Look-ups in named tables: a row name and a column name give one cell, copied from the table.

Vigi =
	Darimu	Dav	Vub	Zose	Zim	Duz	Vabofet	Meredod
Zal	50	63	47	38	40	99	42	14
Pak	50	70	53	48	45	29	46	90
Gubasep	51	53	43	52	79	12	61	59
Rab	50	50	42	76	35	39	70	21

Gubasep, Vub: 43
Zal, Meredod: 14
Zal, Vabofet: 42
Gubasep, Zim: 79
Pak, Darimu: 50
Pak, Meredod: 90
Gubasep, Dav: 53
Rab, Zim: 35
Gubasep, Vabofet: 61
Rab, Vub: 42
Zal, Zose: 38
Row with the largest Zim: Gubasep

Viv
|  | Tuz | Mab | Pofizu | Gug | Bolatik | Mipapeg | Kadel |
|---|---|---|---|---|---|---|---|
| Fedose | 126 | 132 | 134 | 132 | 129 | 134 | 132 |
| Fudut | 93 | 217 | 53 | 88 | 99 | 192 | 215 |
| Kisulos | 124 | 81 | 193 | 76 | 195 | 76 | 74 |
| Gotus | 136 | 73 | 206 | 57 | 222 | 57 | 64 |
| Durek | 143 | 79 | 160 | 149 | 136 | 95 | 81 |
| Fut | 125 | 127 | 137 | 131 | 130 | 131 | 127 |
| Fufus | 68 | 128 | 125 | 137 | 87 | 167 | 132 |
| Tanegus | 101 | 184 | 84 | 94 | 115 | 169 | 183 |
| Tefuz | 146 | 111 | 133 | 146 | 126 | 111 | 112 |
| Zup | 52 | 127 | 123 | 149 | 70 | 184 | 132 |

Kadel of Fufus: 132
Kadel of Fut: 127
Pofizu of Fedose: 134
Tuz of Tefuz: 146
Gug of Fufus: 137
Pofizu of Fut: 137
Mab of Fufus: 128
Gug of Tanegus: 94
Mab of Kisulos: 81
Kadel of Fudut: 215
Bolatik of Tanegus: 115
Kadel of Tanegus: 183
Gug of Fudut: 88
Bolatik of Tefuz: 126
Bolatik of Fufus: 87
Bolatik of Fut: 130
Bolatik of Fudut: 99

Sodek.csv
,Lomu,Bekuger,Laseg,Fuvup,Bok,Mif,Gogete,Bezoge,Pez,Kisoto
Leke,-3.951,0.048,2.589,-2.019,0.658,-2.780,-4.057,-3.701,-5.973,-3.225
Gel,-5.183,-2.327,5.463,-5.611,3.370,-7.161,-4.504,-4.730,-4.291,-3.476
Laguf,-1.255,-0.847,-1.316,1.554,-6.464,0.507,-0.642,-4.744,0.121,-6.825
Sasozok,-1.825,-3.549,-1.024,-2.642,-2.642,-1.466,-2.242,-2.492,-3.299,-3.942
Samosoz,-2.853,-7.209,-3.030,-6.491,-1.043,-6.581,-3.775,-1.373,-0.897,-0.739
Kaz,1.003,-0.731,-5.304,0.447,-2.932,1.761,0.987,-5.380,-2.276,-3.433

Sasozok, Fuvup => -2.642
Samosoz, Gogete => -3.775
Sasozok, Lomu => -1.825
Sasozok, Kisoto => -3.942
Laguf, Lomu => -1.255
Samosoz, Bok => -1.043
Leke, Laseg => 2.589
Samosoz, Laseg => -3.030
Laguf, Kisoto => -6.825
Leke, Bekuger => 0.048
Sasozok, Laseg => -1.024
Gel, Bezoge => -4.730
Sasozok, Pez => -3.299
Kaz, Lomu => 1.003

Gep.tsv
	Bar	Fumovi	Tiv	Sav	Kol	Vifu	Fogebar	Miniki	Fer
Naremo	129	27	42	32	30	24	58	61	138
Sizoda	38	24	27	26	25	24	29	29	40
Bas	152	29	99	32	46	25	164	65	143
Lol	57	31	123	24	55	25	213	30	25

What is the Fogebar of Naremo in Gep? 58
What is the Fogebar of Sizoda in Gep? 29
What is the Kol of Naremo in Gep? 30
What is the Miniki of Lol in Gep? 30
What is the Vifu of Sizoda in Gep? 24
What is the Kol of Bas in Gep? 46
What is the Bar of Lol in Gep? 57
What is the Fumovi of Lol in Gep? 31
What is the Fogebar of Bas in Gep? 164
What is the Tiv of Sizoda in Gep? 27
What is the Vifu of Bas in Gep? 25
What is the Fer of Naremo in Gep? 138
What is the Fer of Lol in Gep? 25
What is the Fogebar of Lol in Gep? 213
What is the Miniki of Bas in Gep? 65
What is the Sav of Lol in Gep? 24
What is the Kol of Sizoda in Gep? 25
Which row has the largest Bar? Bas

Gopiloz.csv
,Kalo,Zolotid,Daz,Fup,Guziger,Rad
Risufo,1.153,1.667,1.928,-7.366,2.390,4.004
Pem,7.872,0.185,1.734,8.451,-1.693,-0.730
Gemerol,-5.226,1.041,4.667,2.569,3.095,0.182
Bolilo,-3.507,-3.410,-0.519,1.357,4.612,1.895
Dur,0.896,-1.961,2.959,-4.915,5.108,5.799
Talez,0.692,-1.618,3.155,-5.028,4.879,5.599

Zolotid of Talez is -1.618
Daz of Talez is 3.155
Rad of Risufo is 4.004
Fup of Bolilo is 1.357
Zolotid of Pem is 0.185
Fup of Gemerol is 2.569
Fup of Dur is -4.915
Zolotid of Bolilo is -3.410
Kalo of Pem is 7.872
Daz of Pem is 1.734
Rad of Gemerol is 0.182
Zolotid of Dur is -1.961
Guziger of Talez is 4.879
Guziger of Gemerol is 3.095

Zila:
	Kotonem	Zakuv	Tomabo
Vot	30.993	-55.411	86.204
Von	46.168	-45.587	-88.864
Devi	-61.699	-2.600	-46.202

What is the Kotonem of Devi in Zila?
-61.699
What is the Zakuv of Von in Zila?
-45.587
What is the Tomabo of Devi in Zila?
-46.202
What is the Zakuv of Vot in Zila?
-55.411
What is the Kotonem of Vot in Zila?
30.993
What is the Tomabo of Vot in Zila?
86.204
What is the Kotonem of Von in Zila?
46.168
What is the Tomabo of Von in Zila?
-88.864
What is the Zakuv of Devi in Zila?
-2.600
Which row has the largest Tomabo? Vot

Tibeko:
         Rurer  Rofoti  Nifelog  Vone  Dileba  Dur  Zaz  Fot  Ren  Tovo
Ropat       86     169      121   101      63   87  166  131  143    89
Mufir      130     128      130   132     131  129  128  131  130   129
Memevi     121     137      133   109     114  131  146  118  113   132
Momomuv    136      67      158   146     190  152   90  129   74   152
Zalil      173     176       92    62      87  184  175   61  125   184
Voke       102      76      119   202     164   65   47  184  166    62
Feki       142      76      150   143     184  154   94  125   84   154
Zilin      127     125      120   128     125  122  120  126  131   122
Dopo       128     134      127   120     121  131  135  123  126   131
Lof        129     134      127   121     122  131  135  123  126   132
Nefupel    156      71      132   147     189  159   79  118   95   158

Dur of Zalil is 184
Fot of Zilin is 126
Dur of Memevi is 131
Vone of Lof is 121
Tovo of Ropat is 89
Vone of Zilin is 128
Fot of Voke is 184
Rofoti of Feki is 76

